The rows of M fall into several groups, and each row is roughly a mix of its group's hidden directions.
M, 136 rows:
[[-27 -11   9  -8 -16  -4   0 -27 -22  -2   7]
 [ 12 -12   0  -1  16  14  17 -30  -1 -20  13]
 [-27 -16  -6 -18  -6 -10 -24   7  15 -13   3]
 [  3  18   8  -2  16 -13   4 -20 -33 -11   6]
 [ 20   7  -5  19  -6  29   9   6 -21 -15   8]
 [  6   8 -28 -18 -19  24   9 -13   9   1   7]
 [ 36   1 -17  18   1   5  -1   0 -13   1  22]
 [ -5  35  -4   4  -1  26  -2  13  16  -2  11]
 [  4  32   3  -8  24  26  -1  11   4   6  -1]
 [ 15   2   8 -32  -4  -8  -1 -22 -14 -10 -18]
 [-34  -5 -13   4  -8 -15 -22  10  11   9  -8]
 [ -5  -7   5   7 -25 -15  19 -17  29   4  -4]
 [-23   2   0  20   7   9   4  23  11  26   9]
 [-21 -15  -1   3  12   7 -14 -33 -12   9 -11]
 [ -6   2  -1  -9   9 -39  14   2  13  11  18]
 [-12  -9   3 -13  -7 -23   2 -19 -31  11   8]
 [ 33  22 -16 -15 -11   8   3   3  12  -9   6]
 [  3   4 -10   2   8 -35  12  21 -16  16   6]
 [-25  -7   5   2 -33   1 -10 -10  11  13 -15]
 [-18   3 -14  -7   4 -16   0 -28   3 -19 -22]
 [-18   5 -16 -33  -1   2   4   6  18  -4 -20]
 [  8 -12   2  22  -6 -29   8  -7  25  -8  13]
 [ 31  11  -2   9 -10  27  -2   4 -16  12  10]
 [  0 -10 -10  14  -1  -8 -13  -6  21  36  13]
 [-14   2  -3  15  -2  -7   5  23  -5 -33  19]
 [ -8 -13   1 -25 -28  10  -4  -7 -23  -9 -12]
 [-30  -4  -3  -1 -35  -1   8  10  -7  -7  11]
 [-22  18  20  15 -10 -11  12  11 -13 -19  -4]
 [-16   1  24 -21   4  -4  -1  32   1  -7 -10]
 [ -2   6  -9  -6   6 -24  -4  34   2  23  -8]
 [ 13   9  12 -26  19  19  14  -5 -10 -14 -15]
 [ -7  15  11 -41  -7 -14  -7  -1   9   7  -4]
 [  3  -2   9   1 -14   6  32  30   6  -6  13]
 [-18   9  -9 -10 -17  20   8  -6 -16 -29   5]
 [ 11  27 -10 -20 -18 -16   2  19  -2   3  14]
 [ 15 -11   3 -19  28   0  -2 -12 -10  11 -26]
 [-14  -8   2  -5 -15  -1  -8  39  15  11  -7]
 [  0 -26   0  19 -17  -3  13 -21 -23  -2  -4]
 [ -5   3 -23  13  17  25  -5  -2 -24   7 -12]
 [ 12 -13  -3 -12  25   0  12 -10 -21 -13  24]
 [ 14  10   8   0 -14  22   1  18 -33   2   6]
 [ 26  -1  -6  15  15   2  -3 -25  18  12 -17]
 [-23 -11 -22  -1  18  -2   1  18 -27  -2  -3]
 [ 32  20  17  -5  17  13 -13  -3  10  -4   4]
 [ 14 -12   0  10  32   3  -4  -2 -31   4  -4]
 [-19 -29  -2  11   1  15  -5   6  -2  28   9]
 [  9   9 -10  -8   1 -22   3   7  -9  28  27]
 [-20  16  -7   5   4   1 -18  16 -29  -6  17]
 [ -7  -4 -11   5   8 -28 -16  -6  18 -26 -14]
 [-10  12 -18   9   2 -11   0  -9   9 -39  -7]
 [  9 -21   5  -6  24 -15   3   6 -28 -18   2]
 [-10  -2 -30  22   7  20   8 -12 -10   4 -17]
 [  4  -5   2 -29  -9   2 -32   9 -21  -3  -2]
 [ -5 -19 -27 -13  13  -6 -20   6 -19  -4 -15]
 [ -7 -26   8   2  -1 -34  -9   6  -7  19   6]
 [ 12   3  12   3  -5 -12  18  33  -6  15  19]
 [-31  17 -15   9   6 -17   0  -2  25  -4  -3]
 [ -2  -8   6   6  20 -26 -22  -9   7  23 -12]
 [ -2  -4  26   2 -15  -6  15   8 -20 -18  24]
 [ 14  13 -17  10  34  10   7  -5  16  -7 -10]
 [-18   3  -3 -29 -14   5 -21  12   2 -24   2]
 [ 10  -4 -30  -8  27   0 -12   0   6 -15 -18]
 [-10 -31  21 -26  -3  -2   7  -4  -9  12   4]
 [-10  -5   4   4  -1  32  14   0 -23  25   0]
 [ 18  20  16   5   2  27 -15  -6   2 -20  -7]
 [-25 -12  -3   8 -16  28  -7   3   6 -10 -22]
 [-21 -23  -8 -10   4  13  -2   8 -13 -11  28]
 [ 34   5   3   7  -7   8  19 -14 -17 -16   7]
 [  6   3  -6   5 -14  -7  10  38  22   2  12]
 [ 27  20  -9  22   2  11  -8 -23  -7  -3   4]
 [ -3 -15 -23 -19  30   8  -7   8  -1   3  18]
 [ 15  -9  -9  -6   1  29  21 -24  15  -4  -1]
 [ 13  15 -23 -24 -18   8   9  -6  23   0   1]
 [-19  -2   4 -22 -17  -1  21  -3  24   4 -18]
 [-32 -25   2 -12   6 -17 -13   4  14   0  -6]
 [ 31  10  -7 -10 -16  30  12   6   3   3   2]
 [-20   3  -6   6  14 -28   4  -7  17 -23 -14]
 [-17 -26  -8  -6 -16  12  -7 -25 -10   3  17]
 [-12  10  -1 -19 -10  15 -13 -25 -23  -1 -17]
 [-19 -17 -28  14  -5 -23 -10   6   9   8  -2]
 [-11 -24  17   5  -8 -22   7   5 -26   7  13]
 [-10 -14 -12  20   4  24 -27 -12  -8   1 -10]
 [  4  24  17 -18   0 -24 -16  -1 -15  -5 -15]
 [  8 -11  -9  -4   8 -18  10  -6 -32   4  26]
 [ 26  16  -7  25  -8   1  -2  24  14   8  -6]
 [ -9   0   2 -10   2  16 -11  -5 -18  36 -18]
 [-19  -8  11 -14  13  10   4 -16 -20 -25  15]
 [ 16  -4   4   1   4  -1 -38  -2  -8  26  -1]
 [  0 -20 -25 -14  16  18 -14 -11  12  12   9]
 [ 11   9   9 -15  13 -37   3  -6   1  20   6]
 [ 12  11   6 -18 -22  30   4  -1 -16   7 -15]
 [  1  22  17 -14  -4  18   6  32 -10  -5   5]
 [ -3 -21   6  17  21   1  13 -15  21 -22  -3]
 [  8  18  -2  19  16 -14  20  26  -5 -12   7]
 [ -6  -5  10  -9  13  33  -2  -1  20 -25  -2]
 [-15 -12  -1   8   3  -2 -20  23  19  26  10]
 [ 18 -14  12  18  10  -6  -1  21  25  17  -8]
 [  1   6  -6  -4 -29  29 -19 -11 -14   1  -8]
 [ -9   8  11  -6  18   5   9 -36  -9 -21  -2]
 [-26   7  -8  11  11  10  16  21 -23  -2  11]
 [ -1  31 -10 -29 -15   3 -18  -6   6   4  -3]
 [ 17   9   7   5 -13  17   3  26  10 -28  -9]
 [ -3  19   7  16   0  35  16  -7 -15  10   0]
 [  5 -28  15   3   2  20   5   7 -19  26   3]
 [  5  -2  16 -11   8  -4 -24  34   5  13 -10]
 [-12 -29 -17 -17  19  -6  15   2  15   8   8]
 [-25   4 -10  -2  -6   6 -30 -15 -21  -1 -12]
 [ -1   2 -15  13  -1   6 -36   2 -22  17   4]
 [  7  11   9  16  -1  11  14  30   5   8  27]
 [ 25 -16  13  -8   5   8   1 -12 -27   4 -21]
 [-17 -20   6   7   0  31   0 -21  -8  -2 -19]
 [ -1   1  -7  13 -30   1 -16 -19 -22  11  11]
 [ 15   4  14  -8  20  17   8 -18  18 -20 -13]
 [  4  13   9   8   7  -6  21  -9  38   9  -2]
 [ 10 -13  -6  23  -3  10  27 -23 -12  -1  14]
 [ 26 -18  25  -9  -1   2  15  -1 -14  16  10]
 [  6 -24 -11  36  10  -3   4 -17   1   8   0]
 [ -8  17   2  16  11  28  -2  -5   4 -31   6]
 [-11  36   5 -22   1 -11  -4   8  14  12  -9]
 [ -9   8  -4  34 -19  15   6   8  17 -14   1]
 [-12  -2  18  -4  -3  33  -7  -5   2 -29   3]
 [-11  -9 -11 -25 -11  -8  -8 -36  -1  -1  -8]
 [-10  24  15  -4   3  21 -21  -9   8 -12 -20]
 [ 13  15 -11 -31 -15   4   8 -14  19   8 -11]
 [-20  -5 -15  -5   9  13  17  10 -31 -15  -6]
 [-31  -2 -12   6  -4   0 -32  -7 -13   3  -9]
 [  3   3  -4  12   8  -2  21 -29  27  -3 -17]
 [ -4   9   5  -3 -22 -17  -6   4  38   3  11]
 [-21 -11  16 -28  -8 -11  -5  10   7  13 -19]
 [ 17  14  -7  27   4   3  27 -14  -8 -14   1]
 [ 23   0  -1   5   6  -9  -1  -7 -10 -38 -17]
 [ -8  19 -18   1  -1  21 -25  20 -10  -8  10]
 [ 14   6  12  -3  -7  21   9  10 -11  33  16]
 [  5   7  13  -6 -20  20   5  21   8 -18 -24]
 [  9   4 -16 -11  -5  -2 -15 -23  -8 -29 -19]
 [-28 -20  13  10  16 -14  -9 -14   5   4 -18]]

One row of each group comes first, with its name. Which group is each row after those in?
[ 15 -12  10  11   0  39   4  -6  -4  -9 -16]	A
[ 20   2   6  26  -7  18  17   1  17 -22   2]	N
[-14 -26   1 -17 -20 -19  -5   6 -21 -10   0]	Z
[-12   1 -10  -9  -1 -20 -11 -20  22  29   0]	S

[ 12  15 -20   9  26 -18   5  14 -17   4  14]	N
[ 20 -11   0  28  17 -15 -13 -11   3  20   2]	Z
[-17  -5 -18  11 -12  29  -3   3 -21 -10  15]	A
[ 10   0  16  13  11 -28   2   4  25  12  16]	Z
[  2   5 -37  20  11  -6  -4   4  -3  14  17]	N
[-21  -5   2   3  21 -22 -10   4  12   7 -28]	S
[ 29   7  -8  12  -1  14  -2 -10 -21 -23 -13]	S
[  8 -23 -12  21  -4  -7   9 -29   2   6 -17]	Z
[-30  -7  -8  13 -22  -3  -1  27   8   7   3]	N
[ -7 -37  -9  10  -2  -1 -11 -14   6  22   9]	S
[ -3 -15  13  -3  20   1  21   0 -36   4  -5]	Z
[ -1   2  18  -8   8  16   0  14 -15  34 -15]	S
[-39  12   9   2  -5  11  -6 -11  10 -13 -15]	N
[-23 -10 -14  -6  20   4  12 -30  15  -4  -1]	N
